Rows are one point carried round by a steady rotation, each followed by how many steps it has turned.
The counts run from 0 to 869.
.06,-.05,-.03,-.07,.10,-.07,.17,-.18,.08,-.02,.07,-.04,-.06,.22,.17,-.03,-.04,-.06,.02,.11,.00,-.21,.15,.07,-.07,.25,.00,.21,-.09,-.09,-.11,.23,-.16,.15,-.15,-.01,-.10,.20,-.04,-.24,-.01,-.08,-.02,-.06,-.05,.17,.17,-.03,-.06,.14,.01,-.01,-.21,.13,-.16,-.31,.05,.04,-.15,-.07,-.04,.14,.22,.11  310
.05,-.12,-.11,-.26,.12,-.08,.04,-.13,-.22,.16,-.15,.16,.11,.14,-.09,.00,-.06,.17,.15,.08,.05,.02,.08,-.10,.12,.15,.18,.02,-.08,-.07,-.18,.02,-.03,-.02,.27,.16,.07,.06,-.03,.00,-.12,.06,.02,.01,.02,-.12,.18,-.04,-.29,.13,.08,.11,-.35,.18,-.06,-.14,.17,.00,-.17,-.02,.06,.09,.07,-.06  248
-.03,.10,-.24,.04,.01,.14,.10,-.36,-.11,.11,.04,.08,.14,.10,.16,.20,-.05,-.10,-.08,.13,-.17,-.17,.10,.11,.05,.12,.11,.07,-.14,.04,-.18,.13,.01,.00,-.14,.10,-.13,.12,.01,-.07,-.09,-.24,.07,-.12,.07,.13,.20,.05,-.11,.12,-.10,.11,-.34,-.01,-.12,-.20,.05,.09,.09,-.04,-.07,.18,.15,-.10  785
.11,-.13,-.05,.06,.16,.12,.13,-.04,-.06,.14,-.02,.07,.09,.16,.07,.04,.03,.18,.14,.24,-.08,.03,.07,.09,-.03,.17,.13,.08,.06,-.07,-.09,.04,-.07,.10,-.16,.16,.02,-.15,.10,-.18,-.18,-.15,.08,.16,-.02,.04,.29,-.15,-.20,.13,.03,.11,-.23,.07,-.15,-.32,.13,.08,.05,-.07,.09,-.15,.33,-.10  630
.05,.24,-.11,.09,-.04,.15,-.12,-.13,.15,-.03,-.05,.03,-.12,.13,.14,.04,.11,.10,-.10,.22,.01,-.06,.23,.01,-.22,.16,.04,.02,-.05,-.12,-.03,.05,-.02,.25,-.35,.24,-.11,.14,.05,-.01,-.27,-.04,.01,.03,.04,.13,.27,-.05,-.25,.04,-.01,.07,-.11,-.03,-.02,-.15,.04,.18,-.06,-.19,.08,-.01,.16,-.05  547
.02,-.13,-.19,.07,.23,.03,.03,-.13,.02,.06,-.06,.08,.13,.18,.06,-.08,.01,.05,.07,.04,.03,-.14,.03,.13,.02,.27,.07,.28,.04,-.12,-.04,.23,-.12,.17,-.08,.17,-.07,-.04,.05,-.14,-.22,-.08,-.05,.11,-.03,.02,.23,-.24,-.17,.05,.07,.04,-.23,.11,-.20,-.36,.09,-.04,-.12,-.04,.01,-.02,.11,.09  47
.12,-.03,-.20,-.25,.01,-.14,.01,-.29,-.23,.12,-.10,.04,.09,.22,-.04,-.03,-.07,.26,.02,.17,.13,.01,.30,.12,-.05,.09,-.04,.05,.05,.07,.03,.04,.05,.04,-.11,.07,.35,-.03,-.02,.09,-.11,.10,.02,.00,-.08,-.03,.14,.13,-.40,-.02,.03,.00,-.08,-.11,-.02,-.09,.14,-.11,.04,.02,-.05,.09,.18,-.04  484
-.15,.08,-.04,-.21,.15,.13,.06,-.31,-.07,-.07,.01,.06,.13,.17,.06,-.03,.06,-.01,-.08,-.10,.19,-.09,.24,-.13,.16,.30,.24,.25,.03,-.14,-.04,.09,.05,.05,-.14,.10,.02,.19,-.15,.07,-.02,.03,.03,-.08,.04,-.05,.17,-.04,-.25,.03,.01,.06,-.23,.10,-.07,-.24,.07,.02,-.05,.03,.15,.13,-.05,.14  322
.11,.22,-.09,-.06,-.02,.05,-.06,-.20,.09,.09,-.15,.10,.04,.24,.04,.08,-.14,.03,-.07,.10,-.09,.05,.17,.00,-.17,.19,.13,.18,-.03,-.05,-.20,.03,-.02,.12,-.17,.19,-.21,.20,.03,-.23,-.29,.00,-.02,-.05,-.05,.09,.25,-.11,-.27,.11,-.07,.03,-.09,.03,.08,.04,.01,.23,-.08,-.10,.09,.04,-.02,-.05  542
.03,.08,-.15,-.30,-.01,.02,.22,-.11,.00,.09,-.10,.16,-.10,.10,.00,.10,-.25,.07,.05,-.20,.20,.06,.12,.06,-.04,.24,.06,.13,.09,.07,.02,.10,-.09,.11,-.20,.21,.16,.09,.00,.01,-.18,.06,.07,-.01,-.04,.04,.23,.14,-.25,-.08,-.06,.00,-.33,.04,-.09,-.21,.02,-.07,-.01,.18,.16,-.21,-.12,.02  138
.02,.01,-.18,-.08,.25,.09,.08,-.12,.03,.02,-.14,.19,-.11,.14,-.07,-.06,-.13,-.04,.05,-.16,.16,-.09,.15,.07,-.06,.24,-.03,.26,-.05,.02,.08,.15,-.01,.16,-.22,.12,.00,.02,.05,-.08,-.26,.10,-.09,-.05,.19,-.02,.25,.02,-.11,.08,-.02,-.04,-.40,.07,.07,-.14,-.10,.05,.01,.07,.14,-.04,-.21,.08  530
.24,.14,-.03,-.29,.17,.17,.12,-.10,-.18,.11,-.08,.00,-.17,.22,.09,-.05,-.06,.04,.11,.14,.10,.05,.28,.00,-.02,.15,.10,.02,-.08,.06,-.04,-.07,.06,.05,-.23,.08,.13,.10,.10,-.05,-.12,.01,.11,-.15,.08,.09,.20,.06,-.24,.21,-.05,.00,-.21,-.05,.17,-.06,-.05,.20,.23,-.14,-.06,.04,.02,-.05  345
.09,.11,.08,-.26,.10,-.08,.01,-.07,.03,.07,-.27,.14,.00,.24,.01,.11,-.14,.03,.04,.03,.12,-.04,.16,-.09,.00,.29,.14,.11,.16,-.08,-.03,-.02,.07,.05,-.05,.11,.01,.22,.04,-.06,-.17,.04,.10,-.28,-.06,.06,.21,.06,-.19,.07,.02,.06,-.21,.07,-.09,-.03,.06,.22,-.19,-.11,.22,.17,-.17,.17  456
.05,.00,-.12,-.16,.13,.03,.05,-.21,-.08,-.09,-.09,.10,.04,.11,.12,.06,.18,.03,.14,.27,.04,-.18,.05,-.10,-.01,.23,.07,.06,.00,-.08,-.13,.18,-.01,.30,-.07,.18,.08,.00,.00,-.03,-.07,.03,.04,-.08,-.01,.01,.28,-.12,-.11,.00,.13,.11,-.29,.10,.00,-.17,.31,.19,.03,.00,-.11,.06,.28,-.05  441
.06,.06,-.04,-.27,-.01,-.09,.07,-.19,-.13,.22,-.08,.09,.02,.15,-.06,.15,-.21,.07,.16,.11,-.02,.19,.08,-.09,-.14,.11,.12,.18,.06,.06,-.05,-.01,.20,-.07,-.01,.17,.18,-.01,.03,.01,-.07,-.12,.16,-.12,-.06,.01,.06,.12,-.18,.19,.05,.12,-.25,.22,-.06,-.11,.06,-.01,-.07,-.18,.25,.09,.07,-.09  377
.10,.16,-.03,-.12,.09,.12,.01,-.04,-.04,.08,-.15,.20,-.25,.02,.04,.27,-.12,-.01,-.02,.24,.03,-.12,.07,.07,-.09,.19,.04,-.11,-.15,-.01,-.07,.01,-.06,.13,-.09,.22,-.07,.23,-.07,-.10,-.21,-.07,.00,-.24,.04,.20,.31,.03,-.02,.11,.01,.16,-.36,.06,-.13,-.13,.01,.17,-.18,-.06,.05,.01,.06,-.04  67
.18,-.01,.01,-.18,.19,.08,.30,-.17,-.01,.22,.13,-.08,-.09,.27,.07,-.02,-.18,.02,.07,.06,.04,.13,.08,-.02,-.11,.01,.15,.18,-.05,.02,-.11,.11,-.03,-.04,-.21,.10,.22,-.04,-.01,-.11,-.04,-.10,.11,.01,-.04,.12,.16,.02,-.16,.28,.08,.04,-.14,.24,-.06,-.25,.02,.01,-.05,-.13,.15,.04,.26,.01  501
.01,-.10,-.21,-.13,.02,-.10,.05,-.21,-.04,-.01,.08,.01,.22,.21,.03,-.02,.02,.05,.00,-.11,.02,-.07,.14,-.08,.13,.13,.05,.23,-.17,.01,-.09,.20,-.18,.07,-.05,-.02,-.11,.13,.03,.05,-.01,-.13,.09,.03,.01,-.15,.15,.14,-.26,.05,-.05,.06,-.42,.09,-.09,-.30,.12,.08,-.02,-.05,.06,.22,.20,.03  123
.04,-.02,-.08,-.32,.14,-.01,-.04,-.24,-.12,.18,-.08,-.01,-.23,.09,.14,-.02,-.05,.06,.05,.16,.16,-.10,.09,.10,-.10,.22,.13,.02,-.14,-.07,.01,.03,.09,.11,-.13,.07,.26,.24,-.07,.01,.03,.02,.08,-.18,.03,.23,.07,.11,-.20,.20,.06,.09,-.07,.13,-.01,-.28,.01,-.11,.00,-.17,.05,.03,.11,-.04  694
.05,-.03,-.11,-.13,.20,-.10,-.17,-.13,-.03,-.01,-.04,.23,-.09,.14,-.08,.04,.01,.13,.01,.15,.06,-.07,.07,-.04,-.22,.15,-.06,.17,-.22,-.04,-.02,.20,.04,.25,-.06,.15,.07,-.08,-.09,-.12,-.33,-.02,-.08,-.04,.03,.03,.24,-.08,-.02,.13,.14,.13,-.23,.20,.06,-.12,.02,.03,-.10,.02,.16,.13,.22,-.09  174
.12,.13,-.14,-.03,.23,.14,.08,-.13,.08,.13,-.08,-.08,-.27,.19,.13,-.12,-.04,-.01,.04,.14,.15,-.13,.13,.19,-.15,.25,.09,.12,-.07,-.07,-.01,.04,-.05,.09,-.21,.21,.00,.23,.10,-.07,-.15,-.05,-.02,-.05,.06,.18,.12,-.10,-.23,.24,.02,-.06,-.03,.11,-.03,-.25,-.03,-.01,-.17,-.26,-.01,-.08,-.02,.04  423
.10,.00,-.05,-.20,.00,-.13,.25,-.03,.04,.09,-.15,.12,.09,.30,-.01,.11,-.23,.03,.20,-.07,-.01,.05,.17,-.06,-.05,.19,.05,.25,.17,.09,.08,.14,.02,.01,-.19,.06,.15,-.14,.19,-.08,-.12,-.01,.09,-.13,-.01,-.05,.13,.11,-.09,.08,.05,-.01,-.38,.03,-.12,-.15,.05,.14,.06,-.08,.15,.12,-.06,.13  847
.07,-.10,-.08,-.12,.31,.00,-.09,-.10,-.03,-.03,-.15,.15,.14,.25,.02,-.01,.08,-.02,.04,.04,.16,-.16,.03,-.12,.06,.21,.12,.25,.03,-.12,.01,.12,.08,.16,-.05,.08,.06,-.04,.06,-.03,-.20,.01,-.01,-.18,.05,-.07,.25,-.15,-.03,.06,.17,.12,-.24,.15,-.04,-.17,.14,.26,.01,-.07,.12,.24,.03,.14  446
-.05,.12,-.34,.09,.21,-.02,-.04,-.20,.11,.08,-.10,.08,.07,.31,-.06,-.06,-.03,.06,.02,.00,-.02,-.11,.17,.06,-.16,.17,.02,.27,-.11,-.02,.10,.11,.03,.05,-.15,.18,.08,-.12,.07,.03,-.29,-.10,-.16,.05,.05,.04,.01,.01,-.26,.15,.13,-.10,-.10,.00,-.10,-.14,-.03,-.06,-.15,-.17,.12,.21,.00,.06  289
-.12,.18,-.08,-.23,.09,.05,.10,-.19,-.14,.11,-.07,.20,.14,.14,.12,.21,-.05,.07,.06,-.05,.05,-.06,.05,.00,.22,.36,.23,.14,.07,.01,-.06,.08,-.01,.02,.05,.16,.04,.10,-.16,-.04,-.10,-.04,.04,-.11,-.03,.10,.16,-.06,-.14,.02,.07,.04,-.26,-.04,-.15,-.29,.02,-.06,-.01,.12,-.02,.04,-.03,.01  325
.02,-.08,-.06,-.30,.10,-.06,.13,-.09,-.21,.15,-.10,.20,.07,.12,-.08,.01,-.05,.16,.18,.14,.04,.08,.07,-.14,.07,.12,.13,-.02,-.15,-.04,-.13,.02,-.08,.00,.19,.17,.10,.00,-.06,-.05,-.13,.09,.02,.02,.07,-.08,.22,-.04,-.26,.14,.09,.10,-.43,.17,-.05,-.19,.10,-.01,-.11,.08,.01,.07,.09,-.08  249
-.01,.03,-.16,-.09,-.11,-.16,-.10,-.30,.03,.02,.10,.02,-.09,.06,.15,.03,-.12,.03,-.05,.13,-.06,-.11,.10,.10,-.27,.24,.00,.26,-.08,-.05,-.06,.23,.00,.20,-.21,.08,-.05,.19,.03,-.12,-.03,-.06,.10,-.08,-.06,.19,.13,.03,-.11,.10,.06,.07,-.21,.15,.00,-.30,-.03,.01,-.01,-.16,-.02,.08,.19,-.08  305
.02,.13,-.12,-.05,.03,.04,-.02,-.07,.11,.01,-.17,.14,-.18,.07,.03,.12,-.03,-.07,-.03,.07,-.02,-.19,.20,-.08,-.08,.19,.04,-.02,-.18,-.11,-.07,.08,-.11,.18,-.15,.15,-.27,.29,.05,-.08,-.20,-.03,-.01,-.15,.13,.11,.24,.16,-.10,.15,-.07,.10,-.39,.08,-.06,-.10,-.02,.22,-.13,-.13,.14,.08,-.04,.01  69
.08,.14,.05,-.07,.20,.10,-.10,.07,.03,.14,-.06,.01,-.08,.21,.20,.02,.06,.17,.12,.08,.08,.00,.08,-.01,.01,.31,.14,.14,-.02,-.09,.07,-.01,-.04,.15,-.25,.13,.04,.12,.10,-.01,-.16,-.14,.10,-.02,.07,.19,.12,-.03,-.13,.22,.05,.07,-.05,.01,-.04,-.35,-.08,.10,.08,-.35,.13,-.08,.14,-.02  819
.09,-.23,-.18,-.16,.29,.08,.08,-.14,-.10,.08,-.07,.13,.04,.20,.00,.08,-.05,.02,.03,-.21,.21,-.09,.12,.07,.14,.17,.07,.14,-.06,.10,.03,.14,-.09,.09,-.11,.01,.17,-.05,-.02,.03,-.13,-.10,.02,-.01,.04,-.12,.20,.15,-.17,.06,-.04,.08,-.32,.06,-.11,-.27,.05,-.03,.09,.14,.26,-.01,.12,.06  131
.00,.27,-.17,.07,.06,.11,.08,-.17,-.04,.13,.06,.19,.13,.28,.01,.13,-.02,.18,.01,.15,-.18,.09,.18,.00,-.06,.06,.01,.15,-.15,.09,-.03,.06,-.03,-.01,-.13,.23,.01,-.16,-.03,-.06,-.35,-.14,-.09,.12,.02,.04,.18,-.12,-.20,.09,.08,.01,-.20,-.14,-.16,-.07,-.03,-.02,-.11,-.02,-.01,.12,.18,-.07  282
.10,-.04,-.23,-.24,.00,-.31,-.12,-.21,.01,.06,-.08,.06,.13,.27,-.10,-.03,-.09,.23,.01,-.13,.02,.04,.16,-.03,-.15,.07,-.04,.26,-.12,.05,-.03,.18,-.12,.17,-.05,.03,.10,.13,-.05,-.01,-.13,.07,-.06,.05,-.14,-.03,.09,.16,-.41,-.01,.03,.00,-.10,.06,.02,-.12,.06,.00,-.09,.00,.16,.19,.13,.00  488
.15,-.15,-.01,-.08,.12,-.06,.12,-.04,-.07,.03,.00,.02,.13,.23,.11,-.11,.06,.03,.03,.07,.01,-.13,.12,-.05,.14,.18,.14,.16,-.03,-.08,-.13,.17,-.19,.08,-.10,-.05,-.16,.15,.11,-.11,-.05,-.04,.11,-.07,.01,-.02,.25,-.05,-.21,.11,.03,.09,-.34,.08,-.12,-.32,.06,.21,.02,-.15,-.09,.22,.11,.13  708
.03,.18,-.14,-.32,.20,-.05,.10,-.17,-.02,.21,-.03,.05,-.06,.31,.14,.07,-.08,.03,.26,-.08,-.02,-.05,.05,.01,.01,.22,.16,.22,-.09,.06,-.02,.06,.03,.06,-.03,.19,.23,.01,-.03,-.06,.00,-.06,.03,-.14,-.02,.28,-.05,.02,-.13,.24,.16,-.08,-.05,.02,-.01,-.24,-.08,-.09,-.01,-.18,.03,.08,.03,-.06  690
.08,.22,-.14,-.28,.04,-.04,.02,-.17,-.05,.08,-.08,.14,.02,.29,.08,.01,-.13,.14,-.01,-.02,.07,.01,.10,.01,-.06,.25,.13,.25,-.02,.08,-.08,.14,-.04,.13,-.05,.16,.02,.21,-.06,-.10,-.25,.21,-.07,-.18,-.09,.13,.24,-.22,-.24,-.02,.08,-.08,-.10,-.06,.06,-.12,-.02,.08,-.01,.06,-.17,.07,-.18,.04  804
-.09,.14,-.10,-.10,-.08,-.02,.06,-.25,-.05,.18,-.07,.13,-.03,.04,.07,.27,-.23,-.04,.04,.00,-.06,-.03,.08,.13,-.11,.30,.08,.17,.01,.04,-.06,.06,.11,-.02,-.09,.17,-.03,.17,-.08,-.15,-.05,-.24,.11,-.09,-.04,.20,.09,.12,-.08,.16,-.06,.06,-.23,.14,-.18,-.30,-.05,-.14,-.15,-.10,.15,-.03,.07,-.06  776
.03,-.03,-.20,-.23,-.04,-.01,.09,-.17,.04,.10,-.14,.13,-.09,.10,-.03,.10,-.22,.07,-.04,-.21,.13,.04,.13,.07,-.08,.21,.10,.10,.09,.01,-.02,.10,-.01,.13,-.21,.15,.12,.19,.05,.02,-.16,.12,.12,.00,-.05,-.01,.24,.13,-.33,-.07,-.08,.03,-.29,.05,-.03,-.18,.01,.03,.01,.12,.21,-.19,-.11,-.01  139
.09,.13,-.03,.09,.10,.10,-.06,-.21,-.08,.07,-.16,.13,-.01,.16,.10,.12,-.08,.00,-.03,.13,-.01,-.13,.31,.21,-.06,.33,-.11,.21,.01,.12,.12,.02,.12,-.03,-.35,.00,.00,.02,.02,-.17,-.22,-.23,.04,-.16,.09,.12,.17,.10,-.07,.12,-.11,.04,-.19,-.10,-.02,-.17,-.10,-.02,.05,-.08,.13,.06,.08,.05  663
-.04,.22,-.26,-.19,-.01,-.10,.13,-.23,.06,.03,-.13,.01,-.16,.17,.03,-.03,-.12,.06,.18,.05,.04,-.10,.17,.06,-.21,.25,-.04,.21,-.05,.01,.06,.15,.08,.14,-.14,.30,.25,-.04,-.02,.03,-.10,-.04,-.08,-.02,.04,.16,.03,.12,-.19,.12,.07,-.16,-.11,.03,.01,-.12,.05,-.19,-.13,-.05,.00,.00,.02,-.03  294
